In the rows, 128 means zero.
The same turns and mirrors carry the whole set onto itself, and each row onto the other rows of its family. Which rows share a family with each named row? Give them in list order.
These 18 rows form 3 families of 6 rows each.
k698: [128 136 124  89 143 130 125 142 129 132 163 133 120 161  98 126 151 108
 158 104 158 121 128 118  98 107 104 104 148 113 142 155 109 120 116  97
 137 112]
k568: [123 135 133 106 151 135 125 122 123 125 154 124 119 178  90 127 136 117
 150 114 155 140 121 125  99 106  97 110 158 115 142 155 112 117 107  93
 145 106]
k864: [134 159  95  85 142 133 124 106 143 108 150 157 109 155 120 105 162 134
 153 134 127 131 110 123 127  99 108 129 152 131 150 147 130 104 121 119
 151 111]
k514: [134 114 109 113 142 129 108 137 133 112 158 125 127 158 121 106 134 116
 168 107 144 137 119 152 152  87 100 137 127  94 153 127 114 104 124 106
 112 129]
k434: [133 151  99 107 145 133 129 112 132  97 145 143 100 152 123 109 164 134
 160 141 132 140  92 115 133 104 100 138 147 135 159 141 133  93 107 120
 141 122]
k858: [ 68 146 110 114 119 119 141 132 137 157 129 126 120 135 100 103 157 153
 151 119 146 135 105  97 140 106 126 155 142  96 101 133 147  68 132  89
  87 143]
k942: [ 90 110 115 135 113 117 155 126 132 165 126 129 128 143 104 123 136 145
 153 127 114 114 131 111 121  85 110 148 126  76  91 124 137 131 121  92
 110 147]
k617: [135 128 103  96 145 130 108 132 135 104 165 129 138 153 129 117 151 112
 155 104 137 125 115 149 140  92 105 150 130  89 158 131 124 102 132 110
 117 114]
k261: [143 147  84 103 150 140 124 119 141 100 154 150 105 152 122 124 165 132
 154 124 116 136  93 113 119 114 104 133 141 125 147 155 135 112 107 111
 148 121]
k624: [ 99 119 114 139 112 119 166 124 121 158 126 120 135 147 104 114 143 148
 140 122 104 135 119  98 111  86 115 156 140  81  96 134 145 131 124  82
 104 132]
k742: [ 73 146 105 126 131 125 126 129 134 146 120 136 127 128 104 116 167 160
 155 128 141 120  93 105 128 109 118 157 139 103  96 130 146  64 122  98
  96 160]
k109: [133 127 108 110 149 134 101 129 144 106 160 144 132 141 117 108 150 121
 186 106 139 130 125 159 137 106 108 135 133  90 158 131 124 105 126 108
 113 130]
k898: [ 69 140 103 133 128 136 145 136 141 147 126 134 137 127  86 111 154 149
 147 127 128 129  97 106 133 117 129 165 148  99  96 143 138  74 125  94
  91 154]
k398: [ 95 110 126 139 137 113 148 110 130 141 127 149 129 140 113 129 148 166
 148 125 144 137 110  94  98 131 117 148 152  77  82 132 148  85 119  88
 150 111]
k825: [100 110 117 137 122 123 156 123 131 143 136 144 131 138 106 123 160 158
 134 124 145 138 106  95 107 133 134 163 154  80  82 122 144  76 123  96
 130 100]
k573: [121 136 125  99 166 134 122 132 133 119 160 135 139 173  93 118 136 111
 146 100 144 123 128 130 100 104 106 120 163 119 146 158 114 120 115 101
 139 117]
k966: [ 95 112 112 133 107 126 173 118 128 167 122 138 129 138  96 102 146 150
 153 135 115 126 128 116 117  98 121 147 139  79  89 131 135 127 134  98
 107 126]
k983: [ 98 117 129 152 138 117 151 106 141 134 129 144 125 134 108 102 151 162
 143 123 139 150 121  96 107 129 130 158 164  84  88 120 155  80 127  91
 135 116]

Which other rows belong to the same family as k261? k698, k858, k624, k109, k983
Which other rows belong to the same family as k966? k864, k617, k898, k825, k573

The same turns and mirrors carry the whole set onto itself, and each row onto the other rows of its family. Which rows share a family with each named row? Give them in list order.
These 32 rows form 4 families of 8 rows each.
k171: [132 137 103 165 164 133 141 137  99 117 141 146 140 163 112]
k464: [119 110  92 120 162 137 147 118 143 125 142 129 123 171 137]
k525: [117 139 144 135 165 132 115 125  84 126 113 134 143 116 101]
k304: [119 104  87 124 167 139 143 129 145 123 144 130 115 159 142]
k484: [139 130 116 119 191 119 132 100 110 101 135 147 108 138 127]
k195: [141 137  94 160 172 139 133 128  98 123 144 143 147 156 116]
k463: [124 139 128 137 178 125 146 118 117 120 124  94 153 140 139]
k728: [ 94 114 118 137 137 149 123 142 116 150 122 114 151 151 119]
k475: [ 95 106 136 100 160 132 125 125 132 126 114 119 111 120 127]
k900: [143 129 116 114 189 117 132 115 111 100 128 152 115 125 138]
k918: [115 137 121 133 175 125 156 111 125 124 128 102 158 129 137]
k483: [148 127 118 119 185 114 133 105 114  97 136 135 117 123 127]
k996: [102 102 126  94 158 135 125 112 128 126 119 123 117 114 129]
k244: [144 121 117 119 190 116 133 109 110  97 141 150 115 130 125]
k940: [ 99 108 130  96 150 138 123 118 116 126 119 120 115 109 128]
k885: [114 105 104 129 148 148 111 131 112 125 133 168 101 137 107]
k318: [121 130 147 143 168 134 113 130  86 121 128 131 133 109 102]
k779: [ 95 114 114 145 142 154 128 138 119 150 131 111 143 151 104]
k959: [ 88 117 113 142 135 150 120 144 113 147 128 123 141 155 120]
k927: [118 132 133 147 163 127 110 133  78 117 120 127 145 115 106]
k723: [122 134 125 129 181 128 142 109 117 119 129  97 163 134 137]
k345: [137 136 101 164 171 126 129 130 110 117 146 139 142 169 118]
k614: [114 136 121 129 170 137 139 112 124 118 129  94 163 138 137]
k315: [138 134 108 163 169 131 130 138  99 121 144 140 149 166 112]
k390: [117 113  86 123 158 138 143 121 144 125 131 130 122 168 143]
k891: [ 98 114 117 145 135 153 124 149 119 144 123 113 146 138 118]
k36: [106 107 130 100 163 139 115 112 130 128 116 115 114 114 134]
k346: [118 112  98 113 157 137 142 116 148 125 145 133 113 163 140]
k974: [115 101 110 128 146 138 114 141 109 128 134 167 101 147 105]
k267: [122 107 110 127 156 146 101 142 104 125 130 159 101 147 105]
k824: [119 126 141 136 164 129 109 134  84 121 120 135 141 108 105]
k652: [122 108 110 131 151 130 112 137 103 126 136 166  95 140 108]

Which other rows belong to the same family as k464? k728, k996, k244, k723, k315, k974, k824
Which other rows belong to the same family as k918? k525, k304, k195, k475, k900, k779, k267
Which other rows belong to the same family as k345? k483, k940, k959, k927, k614, k346, k652

The same turns and mirrors carry the whole set onto itself, and each row onto the other rows of its family. Which rows share a family with each named row? Give them in list order.
These 32 rows form 4 families of 8 rows each.
k106: [135 125 119 157 109 142 156 154 141 129 114 131 104 155 134  97]
k112: [137 119 161 106 133 108 131 116 113 128 107 123 115 124 143 120]
k79: [145 110 128 159 112 149 159 159 146 127 128 124 117 150 131  94]
k251: [143 118 154  91 123 112 116 128 137 150 115 147 111 140 126 120]
k269: [172 116 107 134 108 153 142 129 147 123 127 130 136 143 127 158]
k538: [171 113 110 155 118 145 143 158 163 120 127 134 116 129 121 126]
k697: [128 127 137  95 119 104 111 123 125 128 125 123 133 145 102 120]
k145: [140 125 102 138  97 161 144 142 127 128 119 118 132 175 126 124]
k459: [143 116 145  94 127 109 120 138 126 127 140 126 126 127  98 115]
k248: [157 108 122 161 134 151 151 137 157 108 125 130 112 125 135 125]
k254: [142 119 127  95 114 103 112 133 133 126 133 123 118 131  93 125]
k513: [129 112 156 106 115 122 139 124 106 136 101 123 119 142 155 135]
k923: [135 115 102 138  89 155 147 140 135 136 130 121 127 169 116 123]
k482: [142 110 110 148  96 170 144 145 140 126 114 116 118 160 138 124]
k710: [125 113 137 118 114 108 114 142 103 118 116  98 134 129 117 123]
k687: [129 122 131 104 123 102 121 137 137 123 135 128 122 122  89 126]
k80: [123 119 151 111 125 103 121 135 106 125 112 113 135 136 121 108]
k424: [165 126 118 160 132 139 151 145 155 119 120 137 110 119 133 125]
k498: [130 112 159 114 116 117 128 128 109 132  97 111 109 132 153 129]
k388: [121 107 156 107 127 125 115 118 113 132  97 129 116 140 147 129]
k97: [126 115 123 165 104 136 154 158 145 130 121 126 109 142 130  97]
k310: [165 107 101 146 110 165 141 147 142 115 127 114 133 139 125 137]
k57: [170 127  99 139 119 156 139 132 145 116 125 122 134 139 123 152]
k30: [145 113 110 143 101 159 136 149 147 139 119 127 140 174 124 119]
k257: [162 117 126 164 126 134 151 147 156 119 117 137 117 116 141 138]
k527: [147 113 117 155 106 152 146 156 160 132 113 137 100 150 135 111]
k16: [137 120 147  91 118 111 137 117 140 143 121 147  96 137 124 124]
k544: [141 127 146  91 129 113 117 102 133 130 119 133 113 134 121 134]
k428: [150 119 148  93 117 109 125 118 140 137 116 140  91 137 132 132]
k380: [158 111 105 146 120 163 128 128 157 120 119 131 135 151 127 147]
k200: [122 116 138 117 121 112 121 142 102 116 112 105 147 124 120 136]
k203: [122 106 148 109 131 123 116 130 103 111 121 105 131 125 118 123]

Which other rows belong to the same family as k428? k106, k145, k254, k710, k424, k498, k57
Which other rows belong to the same family as k923? k269, k513, k687, k97, k257, k16, k200
Which other rows belong to the same family as k248? k79, k251, k459, k388, k30, k380, k203

The same turns and mirrors carry the whole set onto itself, and each row onto the other rows of its family. Which rows share a family with each named row? Give them in list order.
These 32 rows form 4 families of 8 rows each.
k711: [102 122 125 144  92 131 161 150 157 156 119 123 127 112 142 185 122 102
 139]
k771: [123 143 138 161 112 143 112 139  98 124 131 128 105 142 137 160  80 141
 129]
k877: [117 149 144 190 139 139 109 136  98 117 135 116 115 141 150 160  97 140
 138]
k724: [111 124 125 154  93 129 159 145 167 159 132 135 127 111 146 171 129 107
 143]
k372: [118 139 144 189 131 146 117 126  97 115 129 126 111 142 138 157  96 143
 136]
k586: [123 132 134 175 120 146 119 127  91 115 136 131 108 150 140 158 104 146
 140]
k283: [107 111 145 169 105 121 137 162 161 160 128 126 146 109 153 171 133 101
 142]
k279: [115 118 141 163  95 128 143 165 155 164 125 134 139 106 144 180 129  96
 142]
k295: [ 95 127 127 150 107 119 148 161 164 155 127 108 134 113 162 182 126 102
 139]
k684: [106 109 131 167 118 124 157 152 153 159 138 114 138 110 155 180 140  97
 145]
k534: [114 150 144 178 123 140 115 131 101 124 129 127 104 144 134 159  83 142
 126]
k362: [116 146 139 166 128 130  98 153 106 123 139 114 112 143 156 159  84 141
 130]
k467: [ 96 115 124 167 117 119 155 147 157 148 131 113 137 118 164 178 149 108
 152]
k357: [103 119 132 156 113 119 153 158 158 168 139 116 133 110 151 183 127  94
 136]
k788: [124 145 145 186 134 141 134 134 104 124 128 133  99 148 141 175  92 154
 130]
k796: [102 109 133 153 102 126 162 146 157 166 132 124 130 112 140 178 127  98
 135]
k592: [105 100 132 163 110 130 165 141 151 157 131 122 134 111 145 177 140 100
 143]
k638: [115 138 147 191 143 132 129 133 110 121 132 126 105 151 150 166  97 158
 128]
k94: [116 151 142 172 127 136 116 160  96 118 135 118 113 145 151 170  88 145
 119]
k635: [118 140 151 187 144 134 119 144 114 120 126 115 107 142 155 169  83 156
 126]
k23: [113 117 139 168  96 127 153 153 151 164 131 143 136 114 139 178 142 100
 145]
k408: [111 131 143 182 123 142 125 138  91 109 131 127 115 150 144 162 103 151
 125]
k15: [118 135 138 183 136 132 106 140  96 114 144 117 116 150 159 155 106 146
 142]
k293: [114 136 142 184 134 138 114 152  94 109 134 115 122 145 157 165 100 148
 127]
k472: [102 111 123 161 101 133 168 135 149 146 124 126 129 118 146 182 146 107
 149]
k688: [125 147 147 179 134 143 125 146 108 125 124 122 100 140 146 178  79 151
 125]
k893: [105 110 144 175 103 118 145 152 156 160 133 137 143 118 149 170 146 104
 145]
k998: [114 159 144 180 134 134 107 141 103 124 136 118 109 141 145 161  84 137
 129]
k879: [110 109 124 165 101 132 160 138 167 150 130 130 132 114 151 166 141 111
 151]
k651: [112 116 125 167 111 128 150 152 170 150 134 120 136 107 164 170 139 108
 153]
k920: [113 144 141 171 117 140 125 146  93 118 132 130 109 151 139 167  90 148
 117]
k69: [112 130 124 156 104 126 150 160 171 158 134 124 132 106 158 175 127 104
 145]

Which other rows belong to the same family as k15? k711, k771, k586, k295, k362, k467, k472
Which other rows belong to the same family as k684? k877, k372, k534, k357, k796, k592, k998
Which other rows belong to the same family as k69? k724, k94, k408, k293, k879, k651, k920

The same turns and mirrors carry the whole set onto itself, and each row onto the other rows of its family. Which rows share a family with each named row? Give them in list order.
These 32 rows form 4 families of 8 rows each.
k758: [119 138 133 111 102 105 137 161]
k218: [131 172 128 151 113 111 144 167]
k486: [153 163 122 139 121 110 142 147]
k542: [ 94 123 108 154 143 118 151 156]
k712: [104 125  85 134 132 112 148 153]
k610: [114 136 129 124  95 141 148 159]
k772: [117 126 102 127 140 102 163 164]
k681: [137 157 115 170 111 115 138 165]
k604: [119 142 115 117 100 130 112 166]
k11: [125 174 143 126 129 131 135 154]
k206: [ 96 123 100 114 132 129 140 154]
k797: [137 132 126 137 158 140 153 169]
k338: [ 85 134 114 127 143 127 145 166]
k452: [127 173 134 153 128 125 124 151]
k158: [141 168 115 134 115 123 118 150]
k860: [113 112  97 140 149 118 149 151]
k383: [118 149 124 124  88 124 129 151]
k997: [128 169 136 140 105 127 122 161]
k541: [109 126 126 123  92 120 129 153]
k64: [145 129 122 157 152 137 132 169]
k530: [ 95 133 117 120 103 134 148 157]
k985: [103 139 121 115 111 140 135 180]
k468: [146 161 138 156 126 113 138 161]
k954: [153 142 127 148 153 112 129 163]
k874: [139 127 123 151 143 108 108 155]
k905: [151 126 133 147 143 109 145 147]
k74: [142 121 128 139 156 110 127 169]
k718: [109 131 111 143  98 149 142 159]
k882: [128 123 111 153 162 125 138 166]
k667: [131 117 127 165 146 124 147 151]
k532: [ 96 128 102 130 139 131 120 139]
k431: [104 131 102 119 151 123 141 143]

Which other rows belong to the same family as k338? k486, k542, k604, k158, k985, k905, k667
Which other rows belong to the same family as k610? k218, k712, k452, k541, k64, k74, k431
Which other rows belong to the same family as k874? k758, k772, k681, k11, k797, k718, k532
Which other rows belong to the same family as k997? k206, k860, k383, k530, k468, k954, k882

